rotation ticks, each row followed by its count of ticks:
The counts run from 0 to 546.
[ 11 -18  11  -8   5  -1  25  -6  -6   1  -4   4 -34 -15 -13   8  -6 -19
 -19 -30 -17   9   9   5 -19  21  -1  -4  14  12   5  -9   9  23 -24 -22
  18   8   7   8  -8   5  13  -1   6   0   6 -10   3  -9  -5 -28  15]	235
[-19   1 -10  -2   9 -11   9 -14 -17  16   0 -15  -7 -25   3  17  13   6
 -11 -22 -23   2 -17   7  -7  40   3  -2  23  27  22   0  15  20 -18 -25
   8  -1  11   2   2   1   4  -5  19   1  13   7 -24   1   4 -11   8]	436
[  5   5   1 -31  -5  -2  31 -13   1  -3   2  14 -12 -17   1  11  20 -14
 -16   9 -13   6   6  15  -8  12 -10  12  31   7  15 -24  -3 -20 -15 -18
   0  -5 -12  14  21  -7  -6   9   7 -12  11 -16  22   5  -5   5  22]	184
[ 14 -10  21  -6   7  -7  16 -27  -7  -3  15   9 -10 -37  18   6   7  -2
 -15   3 -18  -2  -7   1  -7  25   0   2  16  10  11 -10  34 -18 -10  10
  12 -13   2  27  15   0 -27   7  15   1  16   2   2 -11   2  -5   7]	104
[  2 -14 -21  -3  -5  14   4 -11   7  -8   1  27 -23 -20  10  13  -4  20
  -1 -26 -18  22  -6  15  -3  16 -21  -3  19  10  22 -14  20  10 -22 -14
  17  -3   0   4  21 -18   0   7  -7 -13  10  -8 -10  -3  -3 -15  20]	245
[  7   1  16 -25  12 -12  19 -15  -3   4 -21  -3 -22 -25  -6  14  -1 -23
 -15  -7   4 -16   9 -13  -7  28  -5  -3  23   6   9  10   6   9 -12 -14
  15 -15   3  16  13   3 -14   5  12 -19  16 -13   5  -6   2 -13  11]	110
[-12  -8  -4  17  -4  -1  14 -14 -30  17  -4  13  -3  -1 -10  -2  16   9
  -9  19 -23  15  -6  18 -17  24   3  20  28  10   0 -10   6  18 -18 -22
  -5   8 -13  -9  12 -11  13  -9  10 -11   1  -7 -21  -9 -17  -9  -2]	13
[-22  10   6 -16  -4   1  10  -7  10 -25  13  13 -17 -23  17   3 -19   3
  13 -16 -11  -4 -18   1 -13  20 -23 -15  -1  -4  12   0  17   1 -36 -27
   4   7  10  -7   4 -13 -13 -10  -2 -15  11  -3 -21  -9 -20   0  -5]	242
[-27 -15   3   3  11  -2   3  -9 -28  21   7   8   7 -20   6   0  -6  -2
 -13  11 -18  15 -16   7   3  28 -13  13  28  33   8  -8  16 -12 -13 -14
   0 -21 -11  -5   5  -5  -7 -10   3  -7  18  14 -13  -4 -21  -3   1]	289
[ -1 -28   4   3  -8  12  18   4  -9   4   3  11  -2 -14  -4   3  -8 -15
  -6  13   4   0   4  11 -15  25 -33   6  25  13  23 -14  -8  -9 -26  -4
   3   6 -25   0  16 -11  -1 -15   7  -4 -20 -18 -12  -2 -38  21  15]	525
[-12  -3  16 -13   2   1  21 -21  -7 -29 -11  -6 -24 -25  15   3  -8 -26
   6   7 -12 -21 -11   5 -10  38   8   1   1   7  15   0  18  -2 -20  -6
 -10 -10   9  13   0  18 -24  -7  -2  -3  24  -3   1 -15 -10  -8  21]	307
[  0   3   4 -14   2 -14  23 -18 -30   0 -13   0 -18 -24  -8   4  -9 -29
  -2  11  -7 -18 -13  13 -19  25   5   5   3  -4   6  20   6  15 -17 -28
   1  -4   8  28  -3   8 -18   5  -2  -3  -9  -9   3  -3 -31   5   3]	423
[-12  -1  14  -5 -10  -1  19 -22  -2 -28 -10 -12  -2  -4 -10 -10 -14 -21
  15  10 -20 -44  10 -10  -2  16  -5   7  -8   6  16  -4  28   5   4 -24
   0  -6   0   2  15 -24  -1  10  21  -7  -6  -7 -18 -12  -3   4  35]	458
[  8   2  27 -16   0   5  28  -4 -18 -11  10   4 -24 -25  10  -4  16 -26
 -10  -5 -23 -21  -7   7 -28  20  -1  -7  10   8   9 -13  17  -3 -11  -1
  17   4   9  15  14  -1  -2  -7  27   3  -8 -19   7  -2   5   2  11]	381
[ 15 -30   0  -1   6  14  37 -33  -4  -2  -2   2  -8 -14 -15  27  -2   3
  -7   2 -33 -10  22   8  -4  21   8  11  14   2   7  11  21   9   1 -26
  -1   1  14   7   3   2 -11  17  17   7   0  -4   2 -27  -4   3  25]	29
[ -3 -28  31 -10  -5 -21  40  -7 -23  13  -4   3 -15 -10 -25  14  -2 -16
 -14   7 -19   4   7   7 -14  17 -12  13  16   4   4   3   4 -20 -16 -32
   2  -7   3   2 -20  -4  -3   7   9   3   1  -5  13  -7 -15 -13  12]	32
[ -2  -7  18 -13  -7   1  29 -30  11 -17   5   2  -9  -5  -1  19   5 -18
  10   2  -5 -24   9  -6   0  25   4 -16 -10  -5  28   6  11  -1  -8 -29
  -5  13   5  19   4  -3   3   7  25  -3   7  -9 -25  -1   5   6  28]	191
[ -8  -7  -6  -9  -1   4  12 -11  -9   1  -8  -1  -7 -24   5 -10  10 -12
 -13   8 -19   4   7  20   9  20  -3  19  41  30  21 -23   2   9  -8  -3
   7  -9 -13   4  27 -10 -12   3   5  -4   2 -12  -6   5  -7   0  35]	451
[-23   3   7 -19  -9   1  21 -22  -8 -26   3  -7   0 -14   6  13  13 -23
  16  17  -5 -13 -17  10   2  26   1  -2 -10  10  19   5   9 -32  -4 -27
 -11  -4   0  11  15  -8  -6  11   4  -9   4  -3 -12   9   2  11  19]	187
[-15  18 -12 -14  12  -9  26 -15   2   4  12  -8 -15 -28   9  22   2   7
 -19 -11 -22  -9  -4  -3  -5  27   0   3   7  16  13 -11  23  13 -20 -25
   7  -7   5  21   3  11  -7   9   8  -2  28  12  -5  -5   1 -12   2]	431
[  2  -3 -11  -8  -5   4  14   8   1  -9   2   4 -34 -20  -4  18 -10   9
 -17 -32 -11  11   6  10 -25  16 -16   8  15   6   7 -12  17  22 -27 -24
  23  10   2   4   8 -14  -1   0  -3 -18  -3 -10  -2 -12  -9 -17  16]	240
[ -6  -2  10  -4  -7 -25  19 -20  -8 -19  -4  18 -27 -10   7  -5  17 -33
  -7  31  -9  -8   3   3  -1  21 -15  -4  -4   6  -3  -1  22   6  -9  -4
  19 -21  -4  31  14   3  -5   7  10 -15  21 -10 -14   4  -7 -10  17]	266
[ 11 -14   2   4  -7  -2  34 -17  13 -17  26  15 -12 -18 -21   3  -1 -14
 -12   8 -14  -2   1   5  -8  11 -15   5  -3   9  25 -14  31  -1  -6  -5
   9 -12 -24  28  18  -6  -7  11   7   9   5  -4   6   5 -21  17  17]	264
[ -8  -2  10  -8  11   3  32 -24  -6  -1  16  16   3 -24  12   8  13   8
 -10  18 -38  14  -2   8  -1  17  -3  12  23  10  -3  -9  24 -23  -8 -16
  -7 -12  -2   2   8 -12 -18   6  20  -5  25   3   5 -21 -13   0  -6]	491
[ -6  -7  20 -10  -1   9   0 -13 -14   4  15  28 -15 -27  45   4   2  -6
  -6  -1 -12 -11 -11   7  -2  28  -6  -8  27   0   7  -2   2 -14 -22   0
   4   6  14  13  -6   1 -10  -4  16 -12   0   0 -30 -12  -7  -2  12]	367
[ 22 -27  21  -5  -6  14  23 -34   2   6  -9  28  -8  -5 -19   1  -9 -14
   5  23  -7 -20  19   0  -9   9  -5   8  11 -15  12   6   9   2  -6 -11
 -11  10  -8  13  12 -15  -3   1  15 -20  -3 -19 -11  -7 -18   5  19]	337
[ 13 -23  27 -13   8   3  38 -30 -14   1 -16   6 -17 -16  -5   9  14 -17
 -15   4 -22   1  15   3  -5  31   5  11  31   5  -3   2   3   7 -11 -17
   7  -5  12   6  -6   7 -17  13  19   1   5 -16   7 -18  -5  -6  16]	497
[-11 -13   8   5 -11   8   8  -5 -16  -8  -8   8  -4 -12  12   1   6 -21
  12  13   3  -9  -8   3 -15  30 -25  -2  17   9  20   3  -2  -4 -22  -4
   5   6 -12  -5  18 -14  -5 -19  15 -22 -12 -20 -31  -5 -29  17   5]	524
[  2 -13  -4 -12  -1  -2  32 -18   5  -1   1  -9 -12  -8 -20  25  15 -19
 -22   6  -9   7  18  15  -3  25  -1   9  12  16  24 -12  -2  -3 -10 -22
  -1  -1 -16  18  22   2   2  19   8   0  -4 -16   6   8  11  -2  29]	189
[  3  -5   0  -1  -9  -9  13 -22  -7 -22 -12   4 -12 -21   3  -7  22 -24
   6  19 -16 -12  -9   7 -14  30  -9   0   4   1   8  10  20  14  -6  -8
  17  -9   0  17  33 -10 -17   7  17 -14  -3 -19 -19  -2 -17  11   4]	261
[ -6  -7 -15   7  -9  17  24 -20   6 -31  10  -2 -19  -3   5  10  -2  -6
   2   8 -23 -17   4  13 -12  17   9   2 -11  -1  17 -12  30  29  -8 -15
 -10  10   1  21  13   4   9  -3   5  -6  19  -6 -12  -6 -16   7  24]	467
[-16  14   1   2   0  -6   8   4 -10  16  11  10 -12  -5 -14   0  -1  -9
 -23   2  -4   2  -1   1 -25  23 -16   8   9  14   5 -18  10  13 -32 -23
  14  15 -23   5  24 -12  16 -17  13 -26  -9 -17 -19   5  -9 -10   0]	400
[-17   2  10  -2   1   2   2 -22 -13  11   9   0  16 -25 -10   5   5  10
   7  -5 -27   6 -20   3 -15  25  -2  11  21  11  25  -7  18 -26 -19 -26
 -17  14   2 -13  19 -27 -12  -4   8  -1 -11   1 -17  -6  -1   0   3]	173
[  0 -25  18   5  -7   2  19 -13 -13   7   7  36 -14   0  -8  -6 -18   2
   4  17 -10   4   1  16  -8   5 -19  11  19 -12   9   2   4  -6 -24 -23
 -13   8  -6  -7 -12 -16   1   0 -10  -8  -3  -5 -13  -8 -41  -3  13]	484
[-14 -12  10 -19  -3  -3  18   1 -32 -17 -18   0 -14 -25   1   2  -5 -26
  12  14 -20 -13 -23  16 -17  19 -13  11  16  18   8  -5  14 -24  -5 -11
  -7 -20   2  -2   2 -13 -16 -13  -7  -6  10  -4  13  -5 -22  -7   6]	303
[ -5 -18  21 -21   9  19  26 -12  -1  -5  -9  15  -8 -13   6  -7 -21 -43
 -12  23   6 -11  12  -9  13  10 -20  -3   9  12  -5   1   0 -13 -14 -14
   0 -16 -19  10  19  -3  -3  -7   8 -22   2  -9  -8  -1 -20   3  14]	534
[-22   1   0 -15   4  13   0 -16   4   7  11   9  -9 -16   0  18 -41  22
   0  -9  -4  -2   1   7   3  25  -3   7  19  -3  20  -4  11 -19 -26 -32
 -26   8   0  -1   1  -9 -12   4 -20 -19  -4   7 -18 -13  -6 -11  20]	167
[ -3 -13 -14 -10  -2  -2  31  -6   9 -19   5   8 -24 -18  19  34  18   6
   7 -15 -30  -7 -12   8 -24  20 -10  -8   8   5   9  -5  26   0 -11 -18
   4  -4  13  11  -5  -5  -4   2  12   0  30   6   8 -11  -6   4  11]	39
[-23 -31 -14  -2  -9   6  16   3  -8 -11   1  -7 -19 -10  -2  38  -5   1
  -5  -9   2  20  -2  18  -5  32 -19   8  10  14  28  -2   6 -17 -25 -27
  -3  -6  -3   1  -3  -2  -1   3 -14   2   8   0   2   2  -9   2  26]	42
[ -7  -9  21 -11  11  14  33 -12  -6  -8   3   5   1 -10  -4  -6  13 -39
 -16  13 -25   4   6  -3   4  21 -13   0   6  28  -8  -9  16 -11  -8 -11
  11 -17 -24   4  22  -7  11 -13  32 -13  14 -13   9  -1  -1  -6   3]	68
[-28   0   1  16  -6  -4  13 -17 -17   7  13   9   8  -8 -14   0   2  10
   0  10 -29  10 -17   7  -9  23  -8  10   6  14  10  -4  23   1 -19 -33
 -11  12 -12 -16   9 -26  13 -12  13  -5   5   4 -28  -6 -17   1  -6]	12
